In the rows, 128 means zero.
Which row each row swaps with, under one turn or mirror
J_146: [133 120 136  95 149 114 110 127 145 160 162 135 100 114 150  95  89 106
  99 132 108 156 117 123 111 144 151 162]
J_215: [118 113 141 154 146 141 102 126 111 103 114 154 140 118 129 137 137 123
 120 134 111 112  89 156 138 147  70 164]
J_398: [138 146  96 115 102 130 120 156 150 129  79 128 117 142 127 122 116 121
 114 113 124 159 131  93 155 150 141 101]
J_981: [150 130 135 158 123 141 122 137 121 143 119 160 114 123 161  86 115  93
 100 115 156 126 147 102 131 158 101  95]
J_431: [125 155 163 101 122 136 137 152 158 129 121  80 146 131 123 152 137 149
 139 124 116 116 113 140 140 154  97 127]
J_596: [136 147 161 105 129 120 108 141 174 125 109  95 154 132 116 146 139 158
 135 145 115 134 147 114 127 142 104 158]
J_949: [112  70 109 122 120 119 116 123 113 115 112 153 124 123 104 119  87 123
  91 140 130 132 120 115 131  90 121 160]
J_338: [116 116 125 142 137 136  94 134 118 114 113 156 113 111 133 137 115 117
  98 133  97 138  72 155 129 140  98 175]
J_453: [156 129 130 157 132 125 111 126 133 151 124 170 119 130 156  75 110  91
 109 130 149 142 158  99 124 158 108 111]
J_120: [150 149 163 106 135 124 122 148 166 128 112  86 157 128 122 143 137 148
 147 139 112 133 138 126 135 146  97 164]
J_67: [142 158 135 126 179 138 102 115 127 152 158 166 125 131 135  97 118 128
 141 112 118 160 130 105 120 176 134 122]
J_657: [121 120 169 141 164 136 140 113 110 129 110 136 178 137 139 112 133  96
 125 129 132 108 127 151 155 139  70 131]
J_598: [128 117 171 110 137 128 121 106 142 151 180 139 141 140 118  95 108 158
 134 147 148 109 149 113 118 125 130 145]
J_788: [ 82  83 112 112 141 137 133 113 103 116 127 144 133 122 108 130  91 116
 100 124 115 118  91 136 147 108 128 156]
J_666: [122 117 133 152 136 144  96 133 123 111 107 163 128 116 131 140 125 114
 105 132 100 126  80 160 131 146  80 166]
J_130: [105 124 164 120  90 135 149 144 147 127 116 101 106 129 161 104 118 103
 107 123 149 109 110 153 135 146  87 116]
J_355: [114 115 148 154 151 140 107 123 117 107 105 157 149 121 123 129 133 119
 120 134 121 107  97 162 140 148  69 164]
J_494: [132 112 149  96 159 114 128 115 152 166 175 132 126 123 130  83  90 119
 111 134 117 141 142 107 113 134 151 154]
J_674: [164 149 127 151 164 136  98 128 128 148 141 178 128 124 140  86 114 111
 124 118 135 141 149  97 126 168 123 121]
J_362: [124 145  99 112 122 115 140 140 147 149  90 121 122 143 141 111 102  89
 100 102 120 157 150  87 158 142 138 112]
J_107: [100  67 106 124 121 128 126 116 108 118 122 150 133 130 114 120  89 125
  87 141 123 129 111 122 142  98 121 162]
J_525: [132 122 149  93 150 116 119 114 141 161 181 126 125 129 139  78  93 123
 116 137 120 138 137 121 111 134 155 157]
J_450: [131 117 124 126 132 111  98 144 131 138 132 142  99 110 151 112 102 107
  81 133  89 154  91 141 119 136 132 172]
J_774: [ 97 115 158 129  84 132 153 125 135 128 113 121 102 126 161 111 125  99
 113 122 142 109 116 151 141 154  90 107]
J_532: [112 116 161 152 155 141 132 115 110 123 116 140 171 134 123 129 130 111
 126 132 131  99 119 150 149 143  54 142]
J_814: [ 92 143 141  98 184 142 128 111 109 146 157 153 137 132 107 126 118 138
 137 105 106 125  96 121 141 155 145 128]
J_259: [130 148  94 118 111 129 139 146 143 143  92 120 114 137 139 125 103  97
 104 104 124 156 142  90 153 144 140 100]
J_357: [127 112 164  92 155 123 126 109 131 149 180 133 144 133 107  96 103 150
 139 146 141 125 148 110 115 122 129 148]
J_851: [136 138 115 110 124 122 160 139 134 153  95 119 135 142 138 111 109  83
 112 114 121 151 156  95 166 149 140  97]
J_616: [157 149 131 139 169 137  94 127 131 148 143 178 128 128 140  86 120 116
 125 119 129 147 147  89 124 175 125 128]
J_849: [ 71 108 117 106 159 130 132 109 103 131 145 144 136 132 112 136 104 129
 118 107 102 119  85 145 152 125 133 148]
J_751: [130 106 166  97 152 132 133 111 136 155 182 130 137 135 111  90  97 143
 130 144 141 117 140 112 110 126 135 146]
J_443: [101 149 166 102 115 128 149 136 156 133 124  79 141 134 134 145 142 128
 137 127 118 121 116 157 146 149  95 131]
J_147: [135 154  91 123  99 134 119 145 143 114  94 130 105 142 120 142 107 126
 118 112 132 155 132  88 144 143 135 101]
J_722: [109  67 108 120 130 129 120 119 116 124 118 145 134 136 107 118  89 115
  81 136 131 127 115 119 140  93 126 158]
J_44: [125 120 158 145 157 131 138 110 109 136 105 129 181 136 144 109 138  98
 129 133 129 105 132 151 159 135  71 135]
J_329: [140 140 165 106 128 126 113 137 175 127 109  92 161 136 116 130 138 147
 138 154 113 143 144 128 133 148 102 160]
J_279: [120 122 119 130 135 133  97 140 124 123 126 144 101 110 134 128 109 107
  87 131  88 149  76 149 118 143 123 172]
J_217: [128 109 164 101 151 136 129 105 143 142 177 137 147 136 112 101 102 159
 135 142 151 117 150 105 120 128 129 153]
J_846: [131 139  98 121  97 140 106 144 134 104 106 141 110 136 105 153 116 144
 128 124 146 147 131  89 147 139 127 105]
J_810: [131 144  94 124  99 131 125 152 140 124  89 129 109 136 131 136 110 117
 114 102 136 159 130  88 157 144 142 104]
J_41: [132 160 139 119 182 140 104 115 127 159 162 167 136 131 126 103 121 137
 136 110 108 147 123 103 129 168 143 132]
J_840: [132 146  93 114 107 126 126 148 141 134  87 130 116 141 135 135 115 112
 117 104 116 160 136  86 160 135 136  98]
J_792: [126 136  95 127  94 140 117 150 140 110  98 146 105 133 110 137 117 137
 133 107 143 144 129  90 149 146 132 103]
J_321: [102 135 163 118  96 121 164 141 143 133 119  87 122 136 141 132 129 114
 121 117 126  99 119 161 137 144  92 125]
J_324: [119 127 169 140 153 137 132 124 112 132 100 129 177 147 139 110 142 101
 123 128 131 108 131 152 156 145  66 142]
J_486: [118 154 174 103 123 126 135 145 165 128 119  77 148 133 131 146 140 146
 143 126 120 127 122 140 143 150 104 146]
J_220: [106 156 135 108 184 143 114 114 119 150 160 153 137 127 118 112 127 138
 136 109  96 141 107 119 130 162 154 131]
J_924: [116 152 173  93 115 131 136 147 165 131 124  84 134 135 131 152 138 136
 140 127 116 123 115 140 135 149  91 135]
J_213: [143 123 151 147  99 131 124 136 132 146 130 147 101 117 165  88 108  84
 101 123 163 121 134 116 124 156  98 107]
J_108: [124 126 158 113 127 152 119 115 132 126 168 142 138 130 101 117 117 169
 149 138 165 110 140 103 119 133 122 122]
J_166: [118 120 169 138 164 131 139 114 102 138 106 128 187 140 147 111 127 103
 120 119 123 115 143 148 156 131  77 146]
J_244: [145  94 115 129 121 126  98 135 135 116  86 137 153 133 113 117 101 127
  94 156 125 145 138 104 134 102 114 177]
J_152: [100 139 167 104 111 124 157 132 144 130 134  82 125 123 137 144 134 121
 139 129 129 113 107 159 150 145  92 125]
J_312: [139 159 135 121 186 139 104 118 134 153 158 176 136 125 127 108 123 127
 141 110 108 149 118 103 124 167 132 133]
J_857: [108 149 143 109 191 147 120 108 122 144 171 154 136 127 118 128 127 136
 138 110 103 142 103 129 145 160 142 135]
J_939: [144 128 138 158 123 130 121 132 130 140 122 168 118 130 159  76 106  84
  96 111 156 127 148 112 126 149 101 104]
J_483: [151 162 137 131 175 145 100 117 131 156 153 177 135 131 132 100 121 125
 140 113 113 144 135 101 125 173 132 123]
J_765: [132 117 146 147 113 143 125 131 119 136 129 168 108 125 162  83 101  89
  97 112 166 137 147 115 128 154 104 104]
J_876: [141 127 135 152 119 140 126 133 132 146 124 164 115 128 153  77 106  81
 100 115 160 120 148 107 125 155  94 105]
J_587: [128 111 160  95 153 129 131 105 131 156 180 130 136 139 125  87  95 144
 128 145 138 128 146 106 109 130 137 149]
J_491: [122 154 165 104 123 130 132 143 172 122 116  89 152 128 118 149 142 149
 140 139 107 133 128 135 142 149 101 142]
J_785: [128 102 165  96 153 127 126 105 136 156 180 125 133 136 119  91 105 142
 127 146 144 117 140 117 113 121 141 142]
J_728: [109 114 127 150 143 134 101 135 124 108 114 154 129 111 128 141 121 118
  99 122  95 136  81 158 133 144  79 170]
J_923: [ 94 136 165  96 108 130 159 142 152 134 114  82 127 129 140 133 128 120
 128 116 125 113 115 150 149 150  88 125]
J_694: [130 134  92 137  96 147 114 139 134 106 109 137 113 133 106 144 108 143
 124 112 146 137 129  88 139 139 124  95]
J_850: [131 141 125 116 151 129 156 131 123 156  99 108 168 147 149 102 114  95
 116 105 123 136 149 101 179 134 124  99]
J_463: [126 142  88 119 102 144 122 145 139 122  91 132 111 141 114 151 116 135
 116 110 128 158 133  91 155 140 138 111]
J_183: [111 126 155 130 159 127 140 112 105 145  96 129 191 149 135 114 134  98
 125 116 126 107 137 131 170 138  85 138]
J_468: [ 87  83 112 114 137 129 134 107 103 117 134 142 124 133 103 129  92 116
 108 129 117 118  88 145 143 105 125 155]
J_300: [125  74 112 124 125 133 117 116 116 116 101 154 138 136 109 125  84 116
  89 149 134 129 122 110 144  98 120 163]
J_127: [120 122 114 136 140 126  94 134 135 126 121 152  90 118 148 123 105 107
  87 120  92 152  88 141 116 141 126 175]
J_387: [119 122 123 147 143 131  94 131 126 111 120 164 117 114 133 136 124 114
 109 125  98 135  71 155 123 138  95 169]
J_879: [139 147 133 114 148 126 155 127 121 163 111 107 167 156 147 107 109  79
 110 106 115 136 162 104 169 146 111 118]
J_184: [111  65 106 125 125 124 124 119 112 123 115 150 134 133 107 111  89 119
  91 142 120 128 114 122 141  93 127 159]
J_189: [127  73 105 127 119 127 116 117 118 110 112 150 131 136 114 118  86 129
  95 146 137 136 125 114 140  94 122 167]
J_545: [131 156 167 100 117 134 127 142 168 134 123  84 137 134 124 151 141 156
 138 136 114 137 132 132 133 150 108 152]
J_118: [132 146 101 108 117 118 148 146 137 151  98 108 122 140 147 112 104  99
 111 101 122 156 149  97 167 142 134  97]

J_329 pairs with J_694
J_851 pairs with J_321
J_166 pairs with J_765
J_431 pairs with J_398
J_120 pairs with J_792
J_949 pairs with J_357
J_616 pairs with J_215
J_814 pairs with J_450
J_666 pairs with J_483
J_850 pairs with J_130
J_146 pairs with J_849
J_587 pairs with J_107

Which row each row swaps with, under one turn or mirror
J_791: [125  85 139 137 154 161 148 141 128 135 109 110 147 108 131 154 103]
J_640: [102 182 115 153 136 122 117 122 140 168 112 100 112 159 149 131 118]
J_595: [119 113 131  99 163 138  88 113 110 108 117 133 120 120 151 140 108]
J_34: [129 114 148 107 123 148 181 108 143 159 130 109 149 128 149 130 124]
J_487: [ 85 124 173 160 135 126 106  87 130 114 118 110  94 126 124 142 110]
J_865: [103 199 127 138 144 146 119 113 115 149 114 108 102 142 163 119 116]
J_218: [ 94 100 129 109 137 126  94 133 106 122 121 127 116 129 155 147 134]
J_222: [ 92 109 139 106 155 130  94 125  99 125 128 139 133 129 150 121 111]
J_969: [155 166 135 121 129 174 127 136 163 146 129  79 123 122 136 143 149]
J_721: [152 121 123 142 138 135 123 114 131 115 172  85 108 178 137 131  99]
J_911: [145 178 143 135 122 134 171 133 153 123 143 112 148 136 122 137 110]
J_390: [ 83 144 177 164 130 127 117  88 122 118 136 115 107 125 109 136 120]
J_801: [165 149 148 123 125 184 113 132 150 131 122  97 113 108 143 167  95]
J_46: [128 118 126 129  84 167 119 158 117 121 142  81 112 135 117 118 112]
J_539: [ 77 153 196 148 139 128 110 104 141 123 138  95 115 120 129 124 117]
J_190: [133 114 142 110  92 176 118 146 128 112 167  89 119 128 135 122  94]
J_434: [133 101 148 159 150 152 142 144 126 136 114  94 137 107 108 165 121]
J_714: [ 96  98 127  97 153 128  95 127 100 130 126 125 112 127 141 136 121]
J_157: [129 130 144 140 133 148 122 125 112 128 177  79  97 180 143 147 100]
J_944: [128  88 155 149 158 155 141 140 123 129 115 103 133 109 129 159  88]
J_603: [108 104 134 107 161 124 104 126 108 124 139 133 104 123 164 134 130]
J_202: [112 113 112  94 170 137 105 125 108 131 125 137 122 141 140 128 121]
J_337: [109 186 103 145 132 139  99 141 127 147 117 104 128 165 139 126 111]
J_754: [134 169 133 131 117 143 171 137 142 146 141 106 167 135 122 140  97]
J_9: [ 98 148 164 143 107 160 109 112 153 152 131  94 130 107  98 116  81]
J_295: [126 103 149 139 154 159 134 152 113 120 121 104 145  86 121 153 100]
J_115: [150 155 145 145 159 172 129 141 147 140 116  85 119  89 138 152 128]
J_267: [127 115 165 104 116 144 164 109 148 143 104  94 135 124 117 101 110]
J_71: [142  92 158 109 121 149 136  83 146 151 124 102 149 133 136 125 123]
J_612: [141 166 165 127 129 138 175 135 136 137 153 110 158 129 142 148 107]
J_913: [136 118 133 150 119 152 102 111 122 125 165  85  98 184 139 136 109]
J_418: [123 113 131 133 116 154 110 126 138 130 172  80 107 179 139 160 121]
J_254: [108 103 111 106 159 145 110 104 101 143 130 129 102 140 141 129 130]
J_538: [101 200 119 130 127 129 110 133 127 154 117  99 119 156 149 133 108]
J_104: [ 96 149 187 158 133 130 102  85 126 118 140 111 108 131 131 112 108]
J_482: [136 120 137 128  95 165 141 151 123 116 168  79 125 141 117 117 116]
J_638: [142 184 139 129 138 147 165 142 154 131 132 110 159 125 134 136 110]
J_131: [102 191 131 127 146 118 105 137 138 165 125  94 123 159 146 127 111]
J_886: [136 148 140 128 132 132 122 117 132 119 172  83  93 186 145 139 101]
J_881: [161 168 161 145 130 171 111 123 146 127 114  71 125 112 156 133 122]
J_28: [110 102 177 106 136 161 145 108 139 162 112 102 139 111 157 132 123]
J_22: [112 178 110 130 132 131 122 117 134 145  95  94 129 173 146 117 102]
J_506: [ 98 142 173 176 134 125 116  83 132 109 121 115 115 116 138 130  96]
J_825: [100 144 183 152 123 163 114 111 138 154 145 109 138  98 111 142  76]
J_430: [ 98 188 116 138 142 141 117 132 122 145  95 115 123 150 159 127 109]
J_650: [104 153 177 122 119 151 104 114 137 161 149 117 135 105 114 124  70]

J_612 pairs with J_434
J_754 pairs with J_295
J_881 pairs with J_71
J_34 pairs with J_115
J_638 pairs with J_791

